One vector is turned by the same rotation once a step. Each row is the vector after some number of steps, and that number follows the row.
The counts run from 0 to 941.
136 113 128 153 102  97 145 127 142 124 142  76 141 144 106  92 117 145  72 144 137 179 100 128 140 106  99 101 110 101 110 102 109 108 107 154 117 132 104 148 105 179 122 105  98  88 149 100 175 120 102 108 186 164 169 118 114 101 180 123 132 118 158 120 162 126 179 153 132 161 -> 167
122 147 103 136 164 133 162 141 153 122 132 131 151 155  98 137 122 168 122 108  95 119 183 159 127 128 162  73 127 144  66 162 100 150 101 130 134 136  73 122 125 147 142 125  98 134 148 166 118  94 101 133 168 159 132 121 137 101 178 132  94 131 191 125 176 126 125 109 154 163 -> 883
119 174  48 148 158 119 191 145 141 115 162 143 129 170 104  84 124 177 119 108  80 112 150 119 140 124 143  94 101 105  93 115 127 106 117 123  92 105 118 117 105 154  81 124  76 114 132 148 124 113 114 169 139 129  97  94 176 116 135 136 118 138 176 130 153 126 152 136  95 147 -> 700
110 144  92 154 106  87 155  89 137  99 147 109 100 149  96 143 138 138 142 165  76 135 156 149 110 133  88 101  88 107  83 147 106 111 123 114  98  77 138 133 123 124 111 123 155 114 144 100 134  96  86 157 165 147 137  85 188 118 136 156 125 129  97 108 139 129 144  94 139 153 -> 668
110 132 121 148 133 137 145 123 151 136 154 139  91 164 112 123  83 180 101 117 124 104 182 137 158 132 139  55 122 117  58 159 100 162 107 109 170  87  91 104 105 109 135 131 123  93 154 146 135 135 116 155 133 132 138 155 140  91 181 119 139 108 147 157 167 143 128 101 152 146 -> 813
 90 150 117 186 138 143 119  98 155 117 146 106  83 155 127 118 103 164  91 120 141 113 139 123 188 122 117  90 123 111  74 160 122  97 103  96 137  46 121 109  95  98 136 168 120 125 122 164 152 163 134 150 149 113 129 174 178 109 145 123 121 140 131 161 140 111 121 103  81 124 -> 640
 94  72 131  94 105 124 144 106 154 150 133 108 114 121 140 146 154 132 141 164 117  85 176 175  94 110 131 121 111 151 140 166 131  95 175 101 150 111  97 139  76 124 153 174 141 161 142 141 111 122 105 112 157 117 133 168 172 152 141 134  88 152  79 133 123 131 167 121 165 119 -> 207
129 122 102 156 173 118 207 128 126 184 113 137 157 149 145 160 108 131 128  96 120  80 137 144 162  83 167 117 136 155 107 157 132 122 116  93 140 144 111  64 106 120 128 138  87 140 184 182  96 103 118 132  86 123 130 129 137  89 134 125 118 136 147 139 152 140 100 146 101 136 -> 936
116 173 114 157 114 115 148 142 158 144 151  86  86 154 106 160 118 140 105 121 149  86 153 105 149 101  83 117 100 115 104 137 113 115 113  90 125  53 106 125  96 123 142 121 122 135 121 162 156 187 140 159 126  82 111 127 199 124 141 129  84 155 135 115 122 102 142 124  89 114 -> 57
122 127  86 133  68 125 173  96 134 117 186  99  86 170  94  85 141 125 102 137 115 121 120 134 161 120 109 100  85 105 116 105 128 108 128 112 122  95  99 143  82 121 113 164 116 110 120 109 130  97  96 150 139 118 118 120 103 106 104 148 119 121 159 119 123 108 201 155 116 145 -> 517
113 156  86 159 112 113 175 133 124 131 161 115 132 127 104  74 115 137 112 133 108 155  87  81 169  91 117 111 103  98 121  87 114  91 122 115  90 105 141 148 100 152  67 109  75 116 129 146 144 141 100 143 138 104 138  82 177 100 110 138 118 133 147 120 156 113 155 160  94 118 -> 291
134  98 113  96 104 123 179 157 132 167 159 112 138 127 116  61 128 141 104 135 125 117 128 117 114  91 154  96 103 119 172  99 119 124 157 132 129 160 104 163  81 179 101 130  66  94 157 114 123 130  93 103 131 127 147 140 123 113 146 114 123 115 148 127 155 143 192 197 149 138 -> 346
106 134  69 150 129 101 181 123 117 160 139 136  83 136 129 169 140 161 134 131 124  67 171 114 140 103 125 101 120 117 122 170 138 134 121  81 149  72 119 122  96 122 125 139 110 113 139 125 104 138 127 170 114  77  87 157 189 130 100 127 108 132 110 142 142 127 179 108  87 108 -> 871
 83 120 112 169 163 120 137 129 118 143  96  93 174 106 126 125 161 132 118 138 143 168 100 128 144  76 153 138 167 137 130 138 120 121 127 122 104 160 139 148 109 164 114 117  87 159 140 164 132 130 120 117 189 125 152 148 180 131 137 133  88 157 124 129 201 104 169 119 105 111 -> 368
 87  87 157 158 135  99 112  85 121 132 103 125 127 104 161 128 115 131 133 175  93 174 106 137 134 106 134 121 149 128 105 155 106 136 146 119 110 121 165 115 115 130 107 109 133 115 173 135 141 114  91 102 174 131 180 147 190  99 154 132 153 120  66 161 175 152 136  94 139 108 -> 432
120 111 104  97  86 108 149 125 157 134 165  80 100 168 109 146 148 130 121 143 129  66 165 179 102 130 105 107  79 132 122 141 134  74 157 111 138  90  69 135  77 125 159 178 143 133 114 120 132 133 111 127 156 113 105 133 175 143 136 141  81 153 118 106  96 117 168 129 131 141 -> 618
107 139 128 121  67 112 146 122 146 147 163  91  74 100 112 117 133 122 116 159 137 150 137 112 142  94 113 104 122 100 136 122  90 139 130 121 129  74 105 197 109 146 121  99 114 111 132 123 151 142 109 147 152  82 147 148 170 112 119 135 109 127 122 128 154 110 208 145 151 115 -> 745
113 108 164 135  93 109 132  70 166 121 146  91  87 149 138 142 110 119  98 136 109 133 148 168 162 117  85 110  94 132  92 138 112  92 130 111 147  70  86 101 106  85 155 153 136 133 150 153 146 112  93 125 133 134 162 131 123  84 164 139 125 121 126 112 101 122 114 145 143 143 -> 101
111  90 174 150 123  96 113  81 141 117 111 102 136 121 144 122 109 140 100 158 112 180 104 143 144 114 113 105 141 127  97 138 102 113 129 146 118 115 128 112 117 135 135 115 135 113 186 124 165 100  82  86 167 167 196 136 142  82 190 128 159 111 110 138 159 155 135 132 159 151 -> 97
100 124 104 129  94  80 137  81 146  98 153 133  89 128 123 122 123 145 137 164  52 143 140 136 121 115  90 107  98  96 102 130 110  97 145 119  93  61 137 129 100 135 108 113 143 121 135 101 148  96  86 129 168 139 142 107 184  93 126 141 159 120  80 127 120 138 159 106 132 128 -> 156
111 115 160 105 150 100 152 128 153 165 107 117 146  86 154 184 121 145 146 133 110 122 181 154 102  71 153 120 145 160 115 166 113 141 149 122 150 115  85 120 128 136 151  92 115 141 179 163 116 129 101 122 134 120 165 130 169  88 174 118 114 134 112 118 162 141 129 128 170 128 -> 606
106 110 106 142  70 116 180 115 118 145 165  82  99 138 108  72 143 101 100 137 143 144  91 117 173  93 122 109 100 104 159  84 127 103 133 113 115 119 108 165  96 139  93 140 100 104 135 125 131 106 100 137 135  92 128 118 121 113  88 143 105 121 144 125 143 102 197 175 114 128 -> 518
136  76 140  98 103  99 177 129 134 187 124 104 129 117 144 108 123 122  91 132 134 106 126 131 140  60 140 121 127 130 162 110 127 115 143 122 150 149  78 141  83 151 134 125  69 114 179 124 113 130 103  93 110 107 149 141 102  89 144 111 130 120 151 117 152 149 175 202 142 133 -> 859
104 125 112 162 128 102 143 117 154 140 135  99  94 166 152 175 108 150  97 139 144  80 128 113 122 107  70 149 103 117 117 144 142  75 138  96 125  59 133  77  87 126 141 157 138 129 133 140 169 162 128 137 128 115 118 131 211 135 152 128 124 150  83 126  95 132 115 123  89 111 -> 564
109 119 134 142 110 147 131 123 159 136 172 118  84 177 106 111  96 168  88 122 138  86 164 142 147 150 131  69 111 121  81 152 118 142 126 100 166  70  95 111  87 101 150 175 136 100 132 145 147 151 135 143 144 128 126 194 143 128 165 112 112 124 148 171 145 141 138 105 145 140 -> 408
124  85 144 146 150  68 148 126 123 177  92 103 153 122 150 182 122 134 137 144 132 127 136 122  85  86 132 141 134 136 128 155 116 144 137 116 113 153 140  95 109 160 123  93 118  97 203  99 141 119  83  89 115 154 168 117 185 104 182 114 136 129  79 143 162 161 134 130 154 123 -> 325
108  70 158 137 165 105 148 127 125 168  91 120 171 123 169 142 127 130 136 149 132 108 102 137 121  91 162 147 129 158 146 154 137  99 170 123 131 185 154  92  88 152 114 137 105 122 192 150 121 106  94  77 114 138 171 125 168 111 163 114 124 141  84 161 149 161 117 139 126 107 -> 147
136 131  95 138 129  87 202 110 143 116 132  88 156 174 112 137 135 115 133 136 102 119 116 148 130 105 108 132  75 129 113 114 129  73 119 118  84 140  95 106 113 136 111 138 104 143 150 138 121  70  85 128 139 159 138  60 118  88 137 153 103 135 153  86 107 122 125 148 121 162 -> 727
116  77 108 120 162 123 173 158 123 157 116 112 182 143 133 119 134 150 133 139 141 101 123 150  92 110 167 137 129 158 143 138 146 103 148 121 119 202 112 119  80 169 135 164  82 134 168 137 117 102 106  89 157 161 127 150 162 142 169 109  92 145 112 154 173 155 159 130 136 135 -> 142
111 126 161 160 142 126 127 107 149 116 146 132 142 144 101  97  96 152 124 140  89 167 154 150 139 141 152  83 114 146  82 154  92 156 126 142 128 125 115 120 119 129 123 121 118  99 162 154 141  92  81 120 161 173 166 135 151  91 185 140 134 110 128 162 175 158 120  96 191 143 -> 199
 89 150 116 177 115 152 132 112 139  95 167  96 127 156  83  62 127 121 116 141 144 154 110 145 173 142 148  96 108 132  89 132 110 113 119 108 103 117 135 139  87 116  95 165 129 143 109 187 147 121 112 138 189 131 143 130 175 133 134 167  71 144 148 145 161  85 135  97 128 133 -> 134
 83 104 128 160  92 142 126  72 121  96 147 132  97 138 115  81 127 155 115 163  94 154 133 160 170 142 147  67 123 134  90 150 111 146 137 115 139 104 125 138 102  92 109 165 137 106 131 142 120  73  96 141 169 151 138 174 124 106 134 150 149 104 123 163 175 124 166  93 150 137 -> 307
126 157 122 161 119 138 141 150 153 118 161  85 141 151  86  63 112 131  84 108 150 157 112 106 175 118 136  91 108 115 106 104 101 114 101 135 107 128 100 145 112 153  94 130  82 117 127 183 153 147 115 140 158 124 159 111 151 109 163 137  80 132 193 134 165  96 142 154 127 148 -> 64
